Each named turn below is shown by a few rows before and after it. Which turns, in which order, take the first row of each later pair to the second? The first pair is answered.
rifom:
[ 13.5  -1.2   9.7  -4.0  -1.1 -16.6  17.3  -3.3   4.2  -3.7  57.5 -11.4
   9.5 -18.8] -> [ 14.0  -0.4 -25.3 -15.7  11.8  -4.1   3.2 -21.7 -15.8 -19.8  46.0   7.3
  11.3 -13.6]
[ -5.2  25.4  30.4   5.9  13.6  11.3  18.9  27.4  49.6  14.7  -0.9 -12.8
 -19.1 -12.9] -> [ -8.4  25.5 -44.1 -11.8  23.2  34.2  -9.0 -11.4   4.2 -14.2 -27.3  27.2
  -9.8  -1.7]
[-10.2  12.7 -34.6   8.9 -26.7  16.2  40.3   2.6   9.3  -8.4  29.1  13.8
  -2.3 -35.1] -> [ -3.7  16.8 -15.2  -0.7   2.2  13.5  41.5  14.9  24.8  -9.1  41.8   7.7
 -14.0 -33.9]
[ -4.9   2.6  22.9  -5.4  24.6 -22.5 -20.5  -0.1   1.5 -11.4 -27.9   1.4
  -5.8  19.7] -> [-10.5  -0.4   7.4   7.1  -6.9 -19.8 -22.5  -9.7 -13.6  -8.6 -38.5   2.8
   5.1  17.6]
sumur:
[  9.2 -23.7  77.0   4.2 -37.1 -42.1  -0.4   5.3   9.9  -2.6   2.3 -19.4
  43.0  -7.6] -> [ 10.4 -24.7  78.4   4.6 -35.6 -42.5  -0.4   5.0   9.6   0.0   0.1 -20.1
  41.7  -6.3]
[ -3.8 -34.6  17.2 -39.0  -6.1 -24.8   9.8  -1.5  13.7 -20.2  37.4   7.3
  21.9 -29.3] -> [  9.0 -29.5  26.7 -39.8  13.2 -30.6  -9.8 -11.0   9.4 -14.1  45.1  -9.0
  16.0  -9.1]
[ 16.1   0.3 -22.5   5.8 -48.1  -9.4  -9.6 -31.3  -1.0 -24.7  49.7  11.8
  34.5 -41.4] -> [ 31.3   5.2  -9.4   4.9 -22.6 -18.0 -33.4 -44.3  -9.5 -17.9  62.0  -6.5
  27.9 -17.9]
[-18.6 -16.1 -10.4  -1.0 -14.9 -14.0 -13.6 -16.4 -24.8  -3.5 -21.5  27.7
  -7.2  -3.0] -> [-14.3 -15.1  -7.6  -2.8  -7.8 -16.8 -21.3 -21.3 -29.4  -5.5 -14.1  24.0
  -8.3   1.2]
lep:
[-14.1   3.6   5.8 -34.3  37.8  -9.0   2.9   3.8   9.3 -47.5   7.0   5.7
  19.0 -21.1] -> [-11.1   0.6  22.5 -24.2  21.3 -19.8  11.8   7.8  14.8 -40.5  24.8  -5.8
  21.9 -27.3]
[  9.4   7.9  -0.2  -7.1 -19.4   7.8  -0.3  13.9 -26.2   2.7  -0.5 -12.1
  18.1   3.4] -> [  8.5  10.7  -9.1 -14.3  -8.0  14.2  -4.7  13.8 -26.7  -1.9  -9.1  -6.7
  14.8   6.6]
[  4.6  11.6  -5.9 -21.9  17.5  -3.9  10.0   4.1   7.7 -38.6  22.8  14.4
  -1.7 -14.5] -> [  6.3   6.6  13.0 -10.0  -8.5 -18.2  17.7   3.4   7.2 -31.0  33.5   3.2
   7.3 -20.5]
[  4.4 -13.1   8.6 -15.5  -6.4  20.7  20.2 -13.5   7.6 -10.4   7.7   0.9
  -5.1 -29.3] -> [  1.6 -17.4  12.8 -11.4 -17.6  16.9  19.0 -15.8   3.2  -8.6  -0.4  -0.5
  -0.8 -28.5]
Then:
Between the rows of a pair lie two turns.
[ 11.9   0.9   3.1 -22.3   2.3   2.7 -11.3  -3.3   4.4 -15.8   3.7  13.0
  -2.3 -19.2] -> [ 11.2  -0.4  18.1 -16.2  -4.1  -2.5  -5.4   4.8  13.0  -8.1   8.2   3.7
  -4.1 -22.6] : rifom, rifom
[ 14.5  -4.6   6.7  10.0 -17.3 -18.5  16.6 -11.2  -0.1  -2.5  69.8 -21.1
   9.7 -20.2] -> [  6.8 -18.5  14.4  17.0 -41.0 -32.5 -12.7 -31.9 -31.3   1.8  16.7 -20.2
  28.7   3.9] : lep, sumur
[ -5.5  19.7  -2.5  27.9  -5.6  14.1  -0.1  11.7  10.7  28.6   6.3 -23.1
 -11.2   1.8] -> [ -4.9  19.2 -12.6   0.7  30.5  23.4   4.5  16.6  17.5   6.6  10.1  -2.0
 -18.9  -6.1] : sumur, rifom
[-12.2 -13.5 -11.4 -26.5  31.1   9.1   0.2  14.2   6.0 -22.8 -34.0  35.5
   3.3 -16.8] -> [-16.6 -23.0   1.8  10.4 -42.9  -9.8  10.5   5.5  -4.0  -0.8 -30.5  16.2
  24.9 -26.7] : sumur, rifom
[ -6.1  -2.9 -27.4   7.3   1.1  -3.1  14.9  17.6  -2.6   3.6  19.3 -15.4
   3.3  -1.1] -> [ -0.3  -4.2 -11.8  -2.7  21.3  -7.4  13.0  21.3   1.9  -1.2  20.6 -17.4
  -1.3   3.4] : lep, rifom
[ -8.6   5.2  25.1  30.0 -31.5  -9.7  33.9 -29.0  19.6  15.1  39.2 -22.5
  -2.0   9.0] -> [ -1.2   0.6  54.3 -10.8  40.0 -10.8  14.9 -17.4  27.5  -1.3   5.4 -14.3
 -15.9  30.8] : lep, rifom
[ -5.8  13.2  10.4 -13.8   4.7  12.4  36.9  35.6  34.3  -0.6  14.7  16.6
  16.1 -49.3] -> [ 17.6  10.5  14.4 -28.3  31.9  -6.8  16.9   6.3  12.5 -16.1  50.2  10.6
  21.0 -38.1] : sumur, sumur
[-34.7   6.6 -19.7 -19.9  12.1  17.8  16.5   3.3  26.2  12.9 -20.4  41.2
 -20.7 -23.5] -> [-36.5  -3.3  -8.4  -4.2 -34.1  -1.9  28.8  -3.3  18.9  18.8  -3.2  31.7
  -2.6 -38.6] : sumur, rifom
[ -4.2   0.1  18.5 -16.4  16.2   5.3  -9.3  16.5 -21.1  -8.7 -20.5   0.2
  -7.5  11.8] -> [-13.2  -2.9  12.3  -2.8 -11.7   7.5  -3.8  17.3 -25.3  -3.1 -32.6   2.4
  -2.4   6.7] : sumur, rifom
[ 13.4   2.0  -0.1 -10.7  21.3  -2.7   1.7   5.9  28.1 -12.2  -2.7 -39.7
 -16.3  14.5] -> [  6.8  -2.6  11.0   1.0  -9.9  -9.8  13.5  11.8  31.1  -2.4  -9.3 -45.0
  -8.9   4.3] : lep, sumur
[  2.7  11.2 -27.6  23.9 -27.4   3.1  26.5   2.6  21.6  -5.3  20.6 -13.5
  -5.4 -18.5] -> [ 15.4  11.9 -22.2   4.8   7.2  -1.3  21.3  -0.7  25.1 -20.0  39.7 -11.7
 -10.4 -17.5] : sumur, rifom
[-12.1 -34.6  14.0 -19.1 -15.9 -12.3  18.0 -14.1 -25.4 -43.6   1.1  20.7
  26.3 -29.9] -> [  4.0 -29.0  15.3 -27.4  19.4 -15.7  -7.7 -28.8 -35.0 -47.4  10.5  13.6
  18.6  -4.4] : sumur, lep
[ 16.0  -6.3  -4.2   9.0 -30.3 -23.5  30.0 -17.1 -10.8 -13.2  81.7  -9.8
  24.4 -36.1] -> [ 16.7 -20.2  11.3  19.9 -46.4 -42.5 -11.7 -41.3 -48.7  -1.5  26.6 -20.7
  38.4   3.7] : sumur, lep
[ 10.4  14.5 -16.4   5.0  22.9  15.5   2.5   1.4  13.9  10.0  41.5 -14.7
 -13.6   1.5] -> [  1.0  17.2 -16.9  12.8  13.3  23.0  10.8  14.2  25.2  19.5  25.7 -12.8
 -16.8  -2.6] : sumur, sumur
[  4.8  -5.3  31.2  -8.8  16.9  22.2   1.8  37.3  22.0   7.1 -33.8   3.7
 -22.5  22.6] -> [ -7.9 -11.9  -7.6 -14.2  -4.2  32.6   9.1  25.8   6.3 -10.7 -46.0  32.1
  -8.0   6.2] : sumur, rifom
[ 10.7  -4.7  -2.8 -13.1  23.8 -14.6  -3.4  12.5  -8.6 -24.0  -6.0  -6.5
  -9.4 -12.2] -> [  7.0  -6.7 -20.7  -2.9  -6.3 -15.0  -4.5  -1.9 -23.6 -22.6  -4.5  -2.7
   0.6 -16.8] : lep, rifom
[-14.6   5.0  12.7  -5.3 -14.9 -17.2  40.4  -8.0  -2.5  -5.9  27.1 -11.1
   8.7  -7.8] -> [-10.7   3.8   9.7 -16.1  -1.4 -18.0  33.0 -16.0  -9.4 -16.3  30.7  -4.9
   8.8  -4.2] : rifom, lep
[  2.7 -24.4   3.1  31.7 -38.1 -11.3 -26.4 -22.7 -28.7   8.6  19.1 -26.8
  11.4 -14.2] -> [  7.0 -21.4 -26.9   4.6   6.9   1.7 -44.4 -36.4 -41.4 -15.4  14.5  -6.3
   5.0  -4.2] : rifom, rifom
[ 27.4   9.6 -22.7  -5.6  34.7   9.4 -17.9 -22.2  -1.4   2.7  17.4  -0.2
  -9.3  26.7] -> [ 25.4   6.1 -28.4  12.4  -3.7   1.4 -12.2 -33.2 -12.2   7.5  32.2  -8.0
   4.8  16.5] : lep, rifom
[ 10.5   2.5  -2.9  19.0 -15.0  -5.6 -20.6 -32.2 -22.7  15.0  18.7 -15.9
   0.8   9.7] -> [ 10.9   3.8  28.6  19.7  -4.6  -9.8 -13.9 -13.4  -1.5  24.0  18.1 -27.2
  -6.7  10.6] : lep, rifom
[-11.6  -4.8 -29.6   9.3 -11.0 -12.9  31.5 -14.8   3.1 -37.9  39.6   0.3
 -22.8 -32.4] -> [ -5.5  -9.0   9.4  -3.0  12.6 -28.0  31.8  -2.0  17.5 -40.1  41.2 -10.0
 -26.0 -27.6] : lep, rifom
[ -8.8   7.1  37.7   2.5  20.2 -11.0 -13.2  31.1   4.0   0.7 -16.4  -7.8
   4.7   5.8] -> [ -4.7  18.1 -10.1  -8.7  45.5  11.7 -18.0  19.6  -2.1 -15.6   2.5   9.3
  -5.5   3.3] : rifom, lep
[-15.5  -5.9  34.6  24.0 -34.6 -10.5  -5.2  15.5   8.4  27.2 -48.4 -19.7
  10.0   9.1] -> [  5.5   9.0  39.9 -14.8  52.2  -5.5  -5.2  25.0  30.5   4.4   1.8 -17.0
 -17.5  10.7] : rifom, lep
[ 12.1  23.0 -64.6  10.4 -53.8   6.8   0.2  -8.0 -23.6   0.3  18.3 -16.0
  -8.7 -24.5] -> [ 19.9  21.1 -62.9   6.8 -44.4  -0.1 -13.9 -20.2 -35.9  -5.0  21.4 -17.2
  -6.1 -16.7] : sumur, lep
[-13.3  15.7   1.4   7.5  32.5  30.5  15.3  46.5  57.7  27.6 -10.7   4.8
 -28.1   7.5] -> [ -5.0  13.0 -51.7 -16.8  52.9  39.3 -10.8   7.9  17.1  -6.2 -15.5  36.7
 -17.8  14.5] : lep, rifom
[-11.5 -17.3 -36.7  -7.1 -35.3  -6.1   5.4 -29.5 -40.5 -40.2 -17.2  39.3
  30.1  -9.4] -> [ 10.5   2.6 -45.3 -23.5  37.8   5.8 -15.8 -35.2 -30.8 -45.8  18.8  30.1
   0.7  13.0] : lep, sumur
[  0.9  16.4 -51.2   8.3   4.8  15.8   0.5   0.4  -6.6  -2.5 -13.9  31.2
   2.8   4.3] -> [ 13.4  23.8 -41.1   6.9  17.4  12.3   8.6   4.3   7.2  -2.2  30.2  17.7
  -6.6  -3.8] : lep, sumur
[ 19.2 -17.2  29.9 -26.5 -41.7 -43.7  16.3  -2.5   5.6 -35.0  -3.7  18.2
  45.0 -26.9] -> [ 43.6  -8.7  51.4 -22.8  -2.4 -53.6 -20.4 -18.8  -1.3 -22.4   9.0 -13.3
  31.2  13.9] : sumur, sumur
[ 28.8  18.4  39.4 -14.5  51.4   3.1  -6.9  19.9  45.8   1.5  36.0 -30.1
 -19.9   3.1] -> [ 29.3   5.5 -16.0 -38.0  52.3   6.1 -46.1 -33.1 -19.3 -37.0  -2.3  11.5
   4.0  18.7] : lep, rifom
[ -8.3   0.1  17.2   4.5 -29.5  -5.5   0.8  -8.6  -5.9  -6.3 -24.3 -15.5
   4.2  13.2] -> [ -2.2   3.9  30.9 -19.7  13.2  -5.0   5.1   4.7  12.4 -17.3  -9.7 -12.8
  -9.1  10.3] : sumur, rifom
[  7.9 -16.2  34.9  40.1 -10.9 -33.3 -10.9 -10.7  23.8  23.3  40.3 -32.6
 -13.2   9.5] -> [ 21.1 -12.9   2.2  11.3  31.8 -25.4 -25.8 -29.7  10.0  -5.7  62.2 -13.0
 -17.8  13.5] : rifom, lep
[  0.2   7.3  16.6  -2.9  24.7  -1.1 -10.9  10.0  31.2  10.5  -9.2   1.5
 -12.8   6.0] -> [ -5.3   3.3  17.0  15.8 -17.1  -5.4  -5.3   6.8  26.1  23.1 -16.2  -5.3
  -2.3   0.3] : rifom, rifom
[-18.2   8.9  16.6  -9.2  28.9  22.4 -24.3  40.8   7.2  28.8 -57.2 -21.9
 -29.3  35.4] -> [-29.6  11.5   7.6  -7.8  12.2  32.0  17.2  65.5  32.5  24.3 -33.6 -10.9
 -32.6  -2.1] : lep, sumur
[-13.1  -9.0 -43.7  -2.6 -13.8   5.9  18.2   3.4   0.0 -11.2 -24.4  22.1
  14.2 -34.3] -> [-15.8 -14.1   9.5   5.1 -22.2 -13.1  28.9  24.6  19.6   5.2 -31.6   2.2
  14.2 -33.2] : rifom, lep
[ 29.3  -6.6   9.5 -11.2  39.2  -4.8 -12.1 -13.6  -3.2  -3.3  19.3  -0.3
  -9.0  18.5] -> [ 18.0  -6.0 -33.3   3.7   2.9  10.5 -17.7 -27.3 -24.8  -1.9  -3.5  13.7
  -0.8  18.2] : rifom, lep
[ 19.8 -24.5  35.3  -6.5  -7.8 -21.9  16.7  -8.6 -10.0 -16.8  29.0  -0.5
   3.0 -18.5] -> [ 24.2 -19.5   1.2 -14.4  11.7  -9.2 -12.2 -29.9 -34.7 -25.2  14.0   9.3
   0.3   1.8] : sumur, rifom
[  8.7 -18.8   3.4 -24.0  23.1  -3.7  32.1 -11.1  11.8 -37.0  41.2  22.5
  20.9 -23.8] -> [ 18.6 -21.6  -5.5  -8.0   3.4 -14.4   6.3 -42.6 -19.1 -31.1  46.0  11.4
  31.4  -4.2] : rifom, sumur
[ -7.8 -16.2  22.7  35.4 -47.6  -8.9  11.4  -7.2 -14.9  23.1   6.5 -11.0
  -1.2 -11.6] -> [  8.4 -14.8  54.2   2.2  17.3 -21.2   7.2  -0.1   0.4   7.4  34.3 -15.4
 -15.6  -6.3] : rifom, lep
[  1.8  -3.2 -13.2 -12.3  12.7  14.2 -33.0 -21.4 -34.1   4.2 -16.5   5.8
   0.7  11.2] -> [ -9.2  -7.1  24.3  15.2 -36.5  -0.8  -2.6   2.4  -9.3  28.2  -9.2 -15.8
   7.6  -8.1] : rifom, sumur
[ -6.0  17.1 -16.8  15.9  -2.3  19.2 -13.8  -4.9   0.2  15.7 -10.3  -6.0
  -8.2  13.5] -> [-13.3  11.4 -26.2   9.5 -18.3  19.8   0.0  -4.2  -0.2   4.2  -7.3   9.8
  -0.3  -5.9] : sumur, sumur
[  5.4  -3.9  22.4   5.9   2.6  -4.0 -21.0 -12.9 -11.7  -1.6  15.2 -44.8
   4.4  15.3] -> [  2.3  -6.4  19.0   2.1   6.7  -2.9 -27.0 -15.1 -17.6  -5.5  -3.1 -37.8
   5.5  21.7] : lep, rifom
[-11.6  -2.2  13.9  -6.4   8.0  22.8  11.3   7.6  18.3  14.0   8.6   6.7
 -28.8   8.9] -> [-13.5  -5.6 -19.3  -8.6  -5.3  28.8   0.8 -12.8  -5.9   1.0   1.7  23.5
 -16.3   7.4] : rifom, sumur
[  0.7   2.8 -13.8   7.9  -4.9   8.3 -11.4  -8.3 -24.5  -3.9  10.7  14.5
  22.8 -19.6] -> [ -2.2  -4.5  20.8  14.7 -15.9  -5.5  -7.8   2.5 -17.1   8.6  -6.9   3.3
  26.5 -15.6] : rifom, lep
[  5.3  -8.5 -27.1  12.4 -32.1 -14.3   8.2  -8.4  25.1   7.4   7.7 -13.0
  21.3 -22.8] -> [ 12.6 -12.6   8.2   0.4 -11.4 -30.8   7.7  -1.8  33.2   5.9  15.6 -21.8
  19.9 -20.3] : rifom, lep
[-23.8   3.0 -36.4  11.5  -9.9   8.4 -22.4 -28.4 -21.6 -46.1  -9.2  18.7
  35.2  -3.2] -> [-14.6   2.5  42.0  40.9 -31.4 -22.4  -8.0  -1.9  12.7  -7.2  19.8 -34.6
  29.1  -1.9] : sumur, rifom
[-13.8 -17.0  -9.3 -16.7  -9.2   5.0  22.1  27.4   6.1 -10.7 -41.5  29.0
   3.5 -18.6] -> [ -3.5  -7.0  -0.6 -13.9   2.5   4.9  38.3  37.8  27.3  -6.4   5.6  16.6
  -8.6 -30.0] : lep, lep
[ -2.5   9.8  29.6  -7.7  52.9 -14.3 -35.6   4.6   6.6   3.4 -27.3   2.3
 -15.4  35.2] -> [-12.1  18.4  28.2   2.3  46.8   0.2 -10.6  32.9  35.4  14.5 -20.0  -2.4
 -28.0  18.6] : sumur, lep
[-27.3 -10.6 -22.9   8.8 -15.9  12.3   8.6  -1.1  -3.3   6.6 -28.2  24.5
  -0.5 -12.9] -> [-17.4   0.0 -20.6   7.8   4.8  17.9  23.9   9.8  19.0   8.2  18.1  14.8
 -15.1 -23.4] : lep, lep
[ 18.3   4.3  62.7  -5.6   5.6 -18.6  12.2  40.6  38.7  13.8 -19.1  17.1
  -7.3   1.4] -> [ 13.3   0.9   5.9 -28.6  24.6  -2.1 -19.6   7.9  -3.0 -16.4 -57.6  54.1
   1.1  16.5] : lep, rifom
[  0.4   2.6  -9.0   2.2  -6.2  -1.1  11.9 -47.0  -1.1 -14.6  55.9   6.1
  16.3 -17.0] -> [  8.5   8.0  -2.5  15.1  -2.3  -3.3  -5.9 -57.4  -6.7  -1.5  52.6 -10.7
  11.3   3.3] : sumur, rifom
[  0.1   8.5  -8.5  24.7  -6.3   5.1 -13.3 -11.9  24.9  12.9  30.2 -17.7
   5.9   2.5] -> [  2.4  12.5 -18.4   9.4  23.2  14.7 -18.3  -9.0  28.2   2.5  25.0  -8.2
  -2.2   5.6] : sumur, rifom
[-12.6  23.8 -14.1  17.8  10.2  21.7  -5.6   8.5  16.8  13.9  -3.2 -17.6
 -24.5  18.1] -> [-21.8  18.9 -32.3  18.4 -10.2  27.0   3.8   7.3  11.1   4.9 -10.5  -1.4
 -15.7   3.2] : rifom, sumur
[ 15.9  -1.0  -9.2 -26.2   6.8 -16.3   0.6 -16.5  -5.3 -21.0  32.7   3.6
  16.1 -19.8] -> [ 16.1   1.6 -14.4  -0.2 -21.0 -18.0 -16.0 -28.9 -20.8  -1.7  17.7 -10.4
  21.9  -1.4] : sumur, rifom
[ 17.4 -16.5  44.2   8.6 -53.4 -30.0  43.6  22.8   7.3 -12.1  23.9   1.4
  27.7 -38.8] -> [ 12.3 -17.3 -23.8  -0.1 -62.3 -11.3  19.2 -13.5 -35.5 -34.5  -2.0  35.7
  41.6 -31.8] : rifom, rifom
[  6.7  47.7 -34.9  41.7  18.7  42.7 -28.7  10.4  25.5  57.2  29.5 -49.0
 -44.9  36.5] -> [ 18.8  44.1 -38.8  12.8  60.3  38.7 -44.5  -4.2  11.2  31.6  34.8 -36.8
 -45.0  45.2] : lep, rifom
[  0.4   1.3   8.9   1.8 -20.4  -0.7  -0.8   7.2  -6.0  11.0 -32.9  -8.8
   9.2   4.0] -> [  8.9   6.6  22.1 -13.1  18.3  -2.3   1.1  17.1   9.7   6.3 -12.1 -11.9
  -3.6   6.2] : rifom, lep
[-36.0   9.0  42.2  16.8 -32.4  10.2 -15.7 -17.3   4.9  43.2 -16.0   3.6
  23.7   4.9] -> [-37.7  -0.3  28.6   3.2 -46.3   6.0   0.7 -25.1  -5.4  20.0  -0.9  24.9
  38.1 -18.9] : sumur, sumur
[ -6.8  -8.8  -4.4   3.3  -1.4  -8.7 -23.6 -30.1 -18.2  12.5   0.6   6.8
  13.3   6.3] -> [-11.7  -5.9  26.5  12.7  -3.2 -12.8  -7.0  -7.1   7.0  30.0   4.0  -8.6
   6.0   1.8] : rifom, sumur
[  5.5 -13.5  11.5  -3.3  -2.2 -12.6  21.8 -27.5 -30.5 -18.4   8.5  -2.7
  33.4   5.6] -> [  8.7 -11.2  12.9 -12.3  15.8  -9.8  19.2 -26.1 -27.5 -22.5  12.0  -0.5
  28.6   7.6] : rifom, rifom
[  9.4   2.9   2.2  -4.7  34.6  16.8  11.0  36.0  24.0   1.5 -22.9  -7.5
 -15.2  -4.6] -> [  4.6  -5.9 -11.7 -16.1  20.5  14.5  26.8  31.2  16.6 -17.4 -12.7  13.2
  -4.8 -26.6] : sumur, sumur
[ -5.7   5.0  22.2  35.4 -44.0 -15.3  -9.8   5.4 -16.8  13.3 -24.6  -9.3
  15.6  -7.1] -> [ -1.5   7.1 -22.0   8.9  -5.9   0.7 -31.6 -16.1 -39.9 -13.2 -35.6  19.5
  13.2   3.1] : rifom, rifom
